[-2.05 -1.05  1.78  0.06  1.93  6.32 -1.73] -> 6.32

[[ 5.07 -1.12 -1.82 -0.46  3.40]
 [ 0.32 -0.98 -3.49  0.36  1.96]] -> -0.46

[-3.48  2.90 -2.52  4.79 -3.77  0.57 -3.27] -> 0.57

[[ 0.56  0.44 -1.53  1.12 -1.46  0.91 -2.24]
 [-4.50 -2.73  1.54  5.24  5.27  3.60  1.38]] -> 0.91

[[ 1.15  1.28 -0.08  3.62  1.11 -0.09]
 [ 1.27  2.13  0.71  5.57 -2.08  1.42]] -> 1.11

[-6.13  1.52  4.52 -6.25  2.47  4.93] -> 2.47

[[-0.11 -5.00  5.87 -3.67  6.34]
 [ 5.42  4.57 -2.05  1.28 -2.24]
 [-6.44  5.18 -0.67  3.88 -0.79]] -> -3.67

[ 1.93  2.81  1.00  6.07 -0.47  2.76] -> -0.47
---
[[-0.44  1.60  1.19 -0.56]
 [-0.46  1.62  1.19 -0.58]
 [ 0.79 -4.91 -3.78  2.60]] gives -0.58

[[ 1.87 -4.85  4.57 -1.92  4.99 -0.98]
 [-1.41  2.38 -2.25  1.03 -1.95  0.68]] gives -1.95

[-5.40  3.26 -0.29 -0.55  3.90 -5.83] gives -0.55

[-2.86  5.87 -4.13  4.83  3.64 -4.80] gives -2.86

[-4.65  4.31 -0.51  3.38] gives 3.38

[[-4.97  5.70  1.59 -0.08  3.12 -2.46  0.27]
 [-0.17  3.67  1.66 -1.74  3.18 -0.74  2.25]
 [-1.73  1.30 -0.62  2.31  1.08  2.48  1.56]] gives -1.74

[-5.64 -4.08 -4.62  0.19] gives -4.08
---
[ 0.75  0.93 -5.07 -2.50 -1.12] value -1.12, 0.75
[-0.20 -1.59  4.96 -1.07  0.41 -1.83] value -1.83, -0.20
[ 6.33  3.96  2.66 -0.27 -1.90] value -1.90, 6.33
[ 3.76  4.82 -2.00  3.18 -3.51  1.34] value 1.34, 3.76
[-5.31  1.96 -6.01 -2.95  6.38] value 6.38, -5.31
[ 2.09 -1.84 -6.48 -0.34 -2.90  0.47] value 0.47, 2.09
[-6.17 -2.01  1.19 -4.87] value -4.87, -6.17
---
[[6798 7889 5769 7161 8042 6640]
 [6315 3036 6862 3165 3738 1626]] ans = 6798

[[356 287 597 709 591 431 805]
 [757 473 576 927 632 610 189]
 [465 809 417 719 473 868 413]] ans = 356

[[2 6 1 1 1 5 8]
 [4 6 2 5 2 6 3]] ans = 2

[[ -9  15 -16   1 -33 -45]
 [-14  33 -18  -1 -29  -8]
 [-16  11 -20   8 -41   9]] ans = -9

[[26 88 75 21 73 19]
 [24 55 53 80 64 88]] ans = 26

[[5 5 5 2]
 [3 8 4 6]] ans = 5

[-11 -15 -13 -47  34  -8] ans = -11

[222 102 153 206 163  27] ans = 222

[[ -1  -1   2  38  19]
 [-20   9 -26 -25   4]
 [ 28 -12  24   7   0]] ans = -1
---
[122.217, -111.063, 98.881, 137.326]: 122.217
[15.664, -13.420, -12.309, -14.059, 7.048]: 15.664
[1.3, 1.3, 1.6, -1.3, 0.7]: 1.3
[0.136, 0.055, -0.001, -0.074, -0.118, 0.022]: 0.136
[-1.25, -1.22, 1.86, 1.42, -1.31, 1.77]: -1.25
[1.303, -0.205, 1.353, -1.451, 1.118, -1.873, -1.252]: 1.303
---
-241	580	-808	-873	281 ⇒ -241, 281

816	519	342	348	282	217	416 ⇒ 816, 416

60	68	4	82 ⇒ 60, 82

-245	959	-550	-742 ⇒ -245, -742

76	16	5	73 ⇒ 76, 73

-333	-720	-804	-200
-462	-464	-544	-585
501	-359	-344	334
⇒ -333, 334
---
array([[-5.56, -2.90,  2.88,  2.05],
       [ 3.07, -0.36, -0.74, -0.46]]) ⇒ -5.56, -0.46

array([ 4.39, -4.07, -5.98, -5.76]) ⇒ 4.39, -5.76

array([-5.68,  2.91,  1.05,  1.50,  1.30,  5.64, -5.50]) ⇒ -5.68, -5.50

array([ 0.55, -0.77, -5.02, -0.26]) ⇒ 0.55, -0.26

array([[ 0.30, -2.02,  1.12,  3.55,  3.22],
       [-1.39,  0.83,  5.59, -2.59, -0.08],
       [ 1.48,  0.41, -2.84, -2.30, -4.31]]) ⇒ 0.30, -4.31

array([ 2.28,  0.72, -4.29,  4.91,  1.40]) ⇒ 2.28, 1.40

array([-1.80, -1.15,  1.29, -4.63,  1.49,  0.24]) ⇒ -1.80, 0.24

array([[-3.43,  2.88,  0.72,  1.51],
       [ 1.09, -4.53,  6.23, -2.42],
       [ 0.50, -3.78,  5.43, -3.26]]) ⇒ -3.43, -3.26

array([[ 0.93,  0.85,  0.35,  0.29,  0.41, -0.17],
       [-0.01, -4.83, -5.72,  1.19,  4.18, -2.25]]) ⇒ 0.93, -2.25
